T: [ 42   9 -43  32 -22]
Q: [ 24 -19 -39  92 -39]
C: [ 32 -10  15   0  15]
Table of tags by key:
[16] -> J_120
[15] -> J_158
[14] -> J_242
[-10] -> J_602
[-39] -> J_914
join C 5:   J_158
shift -1: [24]  [23]
shift -1: [92]  [91]
shift -1: [0]  [-1]
shift +1: [9]  [10]

D: [  1  -8   4 -15  -4   5  -7]
H: [  0  10   4   9   9   2 -33]
R: [ 0 10  4  9  9 -7 -1]
S: [-5 -4  6 -2  7 -3  2]
M: [-6  0  5  4  7 -2  9]
shift +1: [  4 -15]  [  5 -14]
shift +1: [-2]  [-1]

Y: [13  5 10  4 11  4  3 24 10 32 15  5  3  5  5  7 10  5 28  4  8 19  5  2
  8  3  3  5  6 10  6  7  9 19 11  8 27 25  5 78  4 13  9  4 12 22  5  7
  7  9  7 20  6]
P: [24  5  4  4 21  4  1  4 17  6  6  6  3  5  5  7 13  5  6  4  8 10  5  2
  8  3  3  5  6 17  6 10  9  5 11  3  7 11  5  6  4  7  9  9 12 10  5 30
  7 13  7  9  7]
Z: [13  5  4  4 14  4  1  4 11  6  7  6  3  5  5  7 13  5  6  4 16 13  5  2
  8  3  3  5  6 24  6 13  9  5 11  3  7 11  5 12  4  7  9  4  8 18  5 16
  7  8  7  9  6]
J: [13  5 10  4 11  4  3 24 10 32 15  5  3  5  5  7 10  5 28  4  8 19  5  2
  8  3  3  5  6 10  6  7  9 19 11  8 27 25  5 78  4 13  7 14 12 10  5 12
  7  9  7  9  6]
L: [13  5  4  4 11  4  1  4 10  6  7  6  3  5  5  9 10  7  6  4  8 10  5  2
  8  3  4  5  6 10  6 10  7  5 10  8 10  9  5 12  4  7  9  4  7 10  6 10
 10  7  7  9  6]
B: [24  5  4  4 21  4  1  4 17  6  6  6  3  5  5  7 13  5  6  4  8 10  5  2
  8  3  3  5  6 17  6 10  9  5 11  3  7 11  5 12  4  7  9  4 12 18  5 12
  7  9  7 15  6]
len: [13  5  4  4 14  4  1  4 11  6  7  6  3  5  5  7 13  5  6  4 16 13  5  2
  8  3  3  5  6 24  6 13  9  5 11  3  7 11  5 12  4  7  9]  43
shift -1: [5]  [4]

K: [ 39  12  44 -34  50  46 -54 -31]
G: [  1 -75  28 -14  45 -96 -14 -36]
E: [-59  -7 -55 -25  13   2 -22  -8]
len: [-59  -7 -55 -25  13   2 -22  -8]  8
len: [-59  -7 -55 -25]  4

X: [ 16  15 -11  44 -34 -14  -4 -26 -69  46 -13 -18 -22 -16   2  13 -54 -11
 -48 -46 -35   7  19 -31 -39 -11   5   4 -35 -63 -83   4 -33  34  36 -12
  41 -20  10 -16 -21  36  22 -69  65   1  91]
N: [-16  22  -5 -32  27  27 -21  63  67 -33  22  -2  61 -15  21  14  56  40
  12  -8  19   1 -12 -14   4   8  19   9 -18   9  43  -2  34 -43 -27 -12
 -35  41  11  15  28 -39  16  31  19  35 -63]
W: [  3  29 -17   0  -6  41 -39  83  59 -30  20 -42  53   0   4  -2  41  25
 -23  49  42 -11 -18 -46 -58  23  12 -29 -28   7  55  -9  14 -20 -56 -17
  -7  54  26  -8  43 -57  -5  -9  67  -8 -36]
len: [ 16  15 -11  44 -34 -14  -4 -26 -69  46 -13 -18 -22 -16   2  13 -54 -11
 -48 -46 -35   7  19 -31 -39 -11   5   4 -35 -63 -83   4 -33  34  36 -12
  41 -20  10 -16 -21  36  22 -69  65   1  91]  47
shift +1: [1]  [2]
Table of tags by key:
[33] -> J_740
[-33] -> J_236
[34] -> J_330
[-3] -> J_714
[-2] -> J_349
join N 33:   J_330
shift +1: [-83   4 -33]  [-82   5 -32]
shift -1: [14]  [13]
len: [  3  29 -17   0  -6  41]  6
shift +1: [-11]  [-10]

popi: [-41  20  19  98]
zup: [-32  -1  -2  29]
difa: [-32  -1  -2  79]
kifer: [ 32   8 -37 -11]
Bikud: [-76 -75   1 -16]
shift +1: [-32  -1  -2]  [-31   0  -1]
len: [-41  20  19]  3
Table of tags by key:
[-42] -> J_583
[-41] -> J_511
[1] -> J_982
[20] -> J_302
[18] -> J_891
[19] -> J_964
join popi 3:   J_964
len: [-76 -75   1 -16]  4
len: [-76]  1
len: [ 32   8 -37]  3

zoteb: [-64 -37   7  -8 -52   7  -5]
kup: [ 69 -15  -1 -21 -52  58 -14]
nukid: [-36  23  15  -6   0 -13   0]
pokeb: [-20 -13   5  45  -8  13 -16]
fatob: [ 13 -56  26  82 -13  37 -41]
bafa: [ 42 -41  -4   3  34 -14  -6]
Ribe: [ 69 -15  -1 -21   3  58 -14]
len: [-64 -37   7  -8 -52   7  -5]  7
len: [-20 -13   5]  3
tags:
[59] -> J_751
[0] -> J_344
[58] -> J_195
[-14] -> J_310
[-1] -> J_563
[37] -> J_722
join Ribe 6:   J_195
shift -1: [  0 -13]  [ -1 -14]
len: [ 69 -15  -1 -21   3]  5
shift -1: [37]  [36]
len: [ 42 -41  -4   3  34 -14]  6

Tek: [-13   4  28  21  41 -32  22  44  28  46  46  37  28  26  32  29  16  28
  34  26  23]
zapi: [-13   4   9  21  13 -32 -34  18   5 -16 -14 -44 -54 -53 -58 -56 -51 -58
  71 -57 -45]
Fek: [-27 -42 -49 -51 -69 -32 -62 -62 -64 -57 -54 -44 -33 -33 -22 -22 -17  -6
  -4   5  23]
suve: [-13 -11   9  21  13 -32  22  44  28  25  26  17   8   7  -4  -5  -1  11
  15  26  23]
vek: [ 30   4 -30 -51 -69 -32 -90 -88 -87 -99 -94 -84 -74 -53 -40 -39 -34 -23
  -4   5   0]
Gubo: [ 45  19   9  -3 -14 -32  -6  -9   5   4  26  17  28  26  14  12  -1  -6
 -23 -16 -23]
Lavu: [ 30  35  28  45  41 -32  22  44  28   4   6  -3 -13 -13 -22 -22 -34 -40
 -61 -78 -91]
lali: [-13   4   9  21  13 -32  22  18   5 -16 -14 -44 -54 -53 -58 -56 -51 -58
 -42 -57 -45]
Kop: [ 45  65  85  94  95 -32  77  71  52  46  26  17   8   7  -4  -5 -17  -6
 -23 -36 -45]
sozez: [-13 -27 -30 -51 -41 -32 -62 -35 -41 -16 -14  -3 -13 -13 -22 -39 -34 -23
  -4   5  46]
Duf: [ 59  35  28  -3 -14 -32  -6  -9   5  25  46  57  69  46  50  29  33  28
  34  26  46]
vani: [  2 -11 -49 -51 -69 -32 -90 -62 -41   4  26  37  49  46  32  12 -17 -23
 -23 -16 -23]
len: [-13   4   9  21  13 -32 -34  18]  8
len: [-27 -42 -49 -51 -69 -32 -62 -62 -64 -57 -54 -44 -33 -33 -22 -22 -17  -6
  -4   5  23]  21
tags:
[23] -> J_357
[24] -> J_403
[-45] -> J_997
[-44] -> J_361
[-70] -> J_9
[22] -> J_815
[-69] -> J_322
join Fek 21:   J_357
asked: [-13 -11   9  21  13 -32  22  44  28  25  26  17   8   7  -4  -5  -1  11
  15  26  23]  suve
shift +1: [  5 -16 -14 -44]  [  6 -15 -13 -43]
len: [ 45  65  85  94  95 -32  77  71  52  46  26  17   8   7  -4  -5 -17  -6]  18
shift -1: [71]  [70]

teler: [ 16  27 -33 -17   2  26   0  18 -11  23  33   5 -21  -2   5  10  10  -8
  31 -22   9  50   7 -33 -29  32  21   0  -6   9 -84 -22   0  56  20   0
  15]
kig: [ 16  27 -33 -17   2  26   0  18 -11  23  32   2 -21  -2   5  10  10  -8
  31 -22   9  50   7 -33 -29  32  21   0  -6   9 -84 -22   0  56  20   0
  15]
lamob: [ 15  40 -39 -16   2  37   5  24  -9  31  31  -7 -21   3   9  -3  14  -9
  34 -19  13  58   7   4 -39  41  33   4  -6   0  42 -22   0  80  26  -9
  12]
rad: [ 14   0 -19 -18   2   5  -4  12 -14   7  32   6 -21  -4  -3  14   3  -5
  27 -24   3  30   6  60 -11  11  -3  -6  -2  15  32 -22  -1  29  16   5
  17]
Tuvus: [  2 -14   9 -18   2 -12 -14   7 -17  -6  30  12 -21  -7 -16  14  -3  -2
  23 -23   0 -10   5   9   5 -13 -16  -8   3  16  53 -20   0  13  11   5
  18]
len: [ 14   0 -19 -18   2   5  -4  12 -14   7  32   6 -21  -4  -3  14   3  -5
  27 -24   3  30   6  60 -11  11  -3  -6  -2  15  32 -22  -1  29  16   5
  17]  37
tags:
[9] -> J_514
[1] -> J_954
[-13] -> J_58
[2] -> J_114
[-16] -> J_475
[-12] -> J_636
[5] -> J_856
[-17] -> J_422
join Tuvus 15:   J_475
asked: [ 16  27 -33 -17   2  26   0  18 -11  23  33   5 -21  -2   5  10  10  -8
  31 -22   9  50   7 -33 -29  32  21   0  -6   9 -84 -22   0  56  20   0
  15]  teler
len: [  2 -14   9]  3
len: [ 14   0 -19 -18   2   5  -4  12 -14   7  32   6 -21  -4  -3  14   3  -5
  27 -24   3]  21
len: [  2 -14   9 -18   2 -12 -14   7 -17  -6  30  12 -21  -7 -16  14  -3  -2
  23 -23   0 -10   5   9   5 -13 -16  -8   3  16  53 -20   0  13  11   5
  18]  37
asked: [ 16  27 -33 -17   2  26   0  18 -11  23  32   2 -21  -2   5  10  10  -8
  31 -22   9  50   7 -33 -29  32  21   0  -6   9 -84 -22   0  56  20   0
  15]  kig

zunev: [38 28  9 14]
vego: [35 16  2  7]
tul: [98 29  5 12]
kat: [22 19  6  9]
tem: [42 32 14 16]
faka: [34 19  1  6]
Lones: [19 29  5 12]
bez: [36 22  7  9]
shift +1: [19 29  5]  [20 30  6]
Table of tags by key:
[10] -> J_926
[12] -> J_732
[6] -> J_747
[7] -> J_868
[9] -> J_771
join kat 4:   J_771

zaz: [12  9 74 90]
narim: [ 52  54 -63  16]
barim: [62 58 52 19]
medu: [ 63  57   6 -54]
lamab: [-22 -41  -8 -83]
salus: [ 52  54 -63 -22]
tags:
[53] -> J_53
[54] -> J_830
[-63] -> J_783
[-42] -> J_780
[-41] -> J_216
join salus 2:   J_830
asked: [12  9 74 90]  zaz
shift +1: [-8]  [-7]

bopo: [-38 -27 -50  -7 -17]
zuza: [ -5  -3 -20  -5   0]
rilu: [19 35 19  7 40]
vilo: [-37 -19 -43   2 -47]
Sufo: [ 24 -65  -1 -82 -38]
bilo: [-37 -19 -43 -44  18]
gope: [-38 -27 -50  -7 -43]
len: [-38 -27 -50  -7 -43]  5
shift +1: [-38]  [-37]
shift +1: [-65  -1 -82]  [-64   0 -81]
len: [19 35 19  7]  4
shift -1: [-37 -19]  [-38 -20]

